Each path below is one point turned by a fixed rotation once a step. After each direction that follows a path, write how fast that rotation turns it, in degrees a step (0 if it stays still).
Each turn is a multiple of 5 degrees from 10 to 175, or 0.
Each row of a path follows its step; steps can be skipped.
Rotation 1:
step 0: [ 31.1   4.8 -19.7  12.1  13.7 -39.9   2.2 -17.7   3.2 -17.6  13.8 -56.1
 -13.9  -7.8 -22.6  19.0  -5.1  52.7 -12.7 -13.4   5.2  41.7  17.7 -14.2
 -48.8   7.8  18.4 -20.2  18.2 -48.2  14.3 -10.8  14.4  -3.1  -9.1  -8.6
   7.3  27.2   8.1  29.9 -35.4  -4.1 -17.6  24.9  -3.8  11.5  -4.7  -7.5]
step 1: [  1.4 -19.4  15.8  -8.7 -16.4  -1.3  50.7  22.3  29.8  21.0  29.7  -1.9
  34.6 -10.7  -4.1  17.0 -21.3  12.3   0.1 -11.9  -4.7  29.3 -31.1  23.4
 -16.8  23.1  -9.3  17.9 -32.5 -10.7  21.0 -18.4 -24.2 -21.2 -29.0 -26.5
 -45.1   2.6  12.4  25.4 -19.5 -41.7  -3.8 -48.7   3.4  -7.4 -14.6   5.3]
step 2: [-24.0 -19.4  17.5  -8.1 -36.5 -37.1  16.5  -8.7  28.8  38.4  15.1  47.4
 -33.0   3.2 -20.1  -3.1 -14.2   8.5   8.5  -9.9   2.5  -6.0 -21.1   7.2
  19.8   3.0  27.4  46.0  29.4  14.3   6.8  -7.3   7.5  16.8  26.4 -34.3
   6.4 -36.2 -14.4   0.5  25.5 -22.1  35.9  16.5  -5.7  25.3 -18.3 -30.1]
step 3: [ -7.0  41.4 -17.1 -19.5   8.9   9.0 -17.8 -24.0  26.5 -17.2 -19.8 -17.6
   6.1  58.7 -12.0 -28.9  25.9 -31.1 -20.6 -21.8  21.0   5.8  -3.7  -2.0
  18.6  27.2  15.8  37.5  22.6  13.3  11.8   5.5 -19.2   2.0  41.1 -15.4
  15.1   7.7 -26.4   9.5 -26.8 -28.2  -7.4  26.7  -1.1  14.4  45.2   9.1]
step 5: [ -4.7  30.2 -31.6  -6.2   6.1 -35.4  -7.2   4.5 -19.1   2.1  42.1  -3.2
  -9.2  -5.8 -15.3  16.1   0.7  27.0  -7.5  -6.2 -17.9 -21.2   2.5  20.8
 -15.9   0.7   5.9 -60.1   6.3 -37.5  38.8 -45.3  -3.1  11.6 -25.6 -29.2
  39.6  -3.9   0.2  43.6  -3.3   6.0  18.9 -35.5 -11.7   3.9 -11.8 -14.2]
step 10: [-12.4  -4.1 -38.5 -21.3  -5.3 -45.0  -0.1  25.7  -4.1   5.6  44.3  -6.5
 -13.7 -37.3  15.7  -4.3 -24.9 -22.6  -4.4   7.1  27.6  -9.4  14.3 -12.8
 -18.9  -8.5  12.3  34.0  -7.1 -13.6  35.6 -33.8  43.0  10.5  -7.9 -33.1
  37.4 -31.1  -9.6  25.8  -6.0  12.1 -24.7 -10.6 -30.3  12.1  13.6 -24.7]
step 11: [  2.7 -18.8  -2.6   4.5 -20.0 -26.8  -6.6   7.0  29.9 -26.9   2.7 -28.0
   7.7 -10.7 -10.6 -11.9  34.6  44.1   2.2 -10.5  57.6  18.3  18.3 -17.5
  38.2  37.9  22.3  38.0 -41.2  38.3  38.9   3.6   1.9  -3.3   2.7   9.0
 -24.9  -6.2 -10.1  -6.6  -0.4 -24.3 -21.5 -10.4  18.5  -4.7  17.0   9.4]
step 13: [ -4.6  40.5 -23.3 -45.9  14.4  -8.1  12.1 -13.0  -5.8  26.1  25.3  12.0
 -16.9  42.1 -13.0  41.0  -9.2   1.8  -9.7 -34.2 -14.1  44.4   3.1 -14.3
  -2.8   2.5  10.3  -8.0  11.9  -8.7 -33.6   2.4 -12.1   8.1   6.2 -15.8
  -3.9  -6.7  -1.2  47.2  12.2 -22.3  15.7  -6.1 -46.1 -25.6   3.8  49.0]
step 14: [ 18.6  26.1 -14.2   0.3  -5.0 -12.7  44.4 -64.7 -13.2  -2.1  -5.5  44.8
  12.2 -20.8  25.6  11.8 -10.4  10.8   5.5  -8.6   9.3   2.0 -18.8  10.3
  19.2 -18.5 -16.5  46.2  19.6  -1.1  27.6 -33.4   7.6 -29.5  14.4   3.9
  21.7   4.5 -29.2  -6.3 -40.1 -11.6  -3.5 -34.2  -5.7   5.0 -21.1  32.0]
step 15: [ 18.0   5.5  -2.5 -15.1  -1.7 -56.7 -23.4  17.1  -9.1   0.2 -15.4   4.4
  20.7 -10.8  -3.1 -30.2  30.0 -31.2   9.5 -36.6  29.6 -15.9   6.8   6.2
 -40.0 -21.8   4.8  43.3   3.1 -32.5  45.5 -30.5  15.4  23.0   8.8 -11.3
  27.9   3.6  19.5 -14.3  15.7 -22.2  21.6 -19.6  25.0   2.2  13.4 -26.5]
Speeds:
[  0.2   4.9  -1.0  -1.9   1.8  -4.3   1.5  -5.8   3.6   3.1 -17.8  15.1
  -4.5   3.0   3.7  -9.1  -7.6  -8.6 -11.0  -0.2  15.2  -1.1  -7.6  19.2
  -2.6  -1.3  -1.1   1.0   7.1  -0.9 -15.1   2.4   5.8  -1.9  -3.0   2.0
  -2.1  -5.7  -3.1  12.0   1.9  -4.5  -1.4   3.4   5.9  -4.3  -0.7   7.5]	65
[ -6.5   9.6 -11.8   3.4  -2.4   3.1  -4.4 -12.5   0.7  -1.4  -8.8 -15.4
   0.6  -1.1   4.4   6.6  -5.0  16.5  -4.6   8.8   0.6  -0.7   2.5  -0.9
   8.9   1.5   6.9   3.5   2.5  -1.1   3.2  -1.9 -11.9   6.6  -6.0  -5.2
  -0.9   8.9 -18.3   4.6   5.8  -6.0  -5.1   5.3   8.7  -5.5   1.6   5.8]	135
[-10.7   1.9 -10.9   7.7   2.8  -2.1   3.9   2.7  -0.2  -1.3  -0.3  -0.1
  -2.1   5.9   5.0  14.9   0.7  -1.8   1.2 -11.3  -1.6  15.0   9.3   9.5
  -1.6  -9.3  -4.3  -8.0   1.5  -2.2 -10.1   5.1  -3.5  -5.8   8.7  -7.4
   7.3  11.5   2.5  -0.8  -5.9  14.3  -8.7  -3.5   3.4  10.6  -3.3   9.1]	80
[ -6.0   4.3   0.0  -2.2   0.1  -6.3  -2.1   7.7  -7.8  -7.8   7.0   3.1
 -12.6   1.0  10.8   0.0   5.9  -2.4  -6.8  11.7   4.2  -8.6   0.1  -6.8
   9.4  -4.9  -3.7  -3.6 -14.0   6.2   3.3   7.0  -0.2   0.9 -13.9   5.5
   0.5  -8.9   5.3   3.1   4.6  12.1 -17.2   6.5  -1.4  -0.1  -0.5  10.3]	25
[ 14.5   0.5 -10.6   0.6  -3.5   1.4 -17.0   1.0  -4.2  -8.3   0.2  -6.9
 -12.9   3.7  -3.3  -4.9  -7.3 -11.7  -8.3  -8.8  -5.8   5.0  -3.3  -1.9
 -10.2 -12.8   9.0  -0.9   1.4   6.6   5.9   3.0  -5.6   8.3  -6.6 -13.4
  -6.8  -6.3   0.3   4.5  -4.5   0.8   3.8  -7.0   0.4   4.8   3.4  -0.9]	145
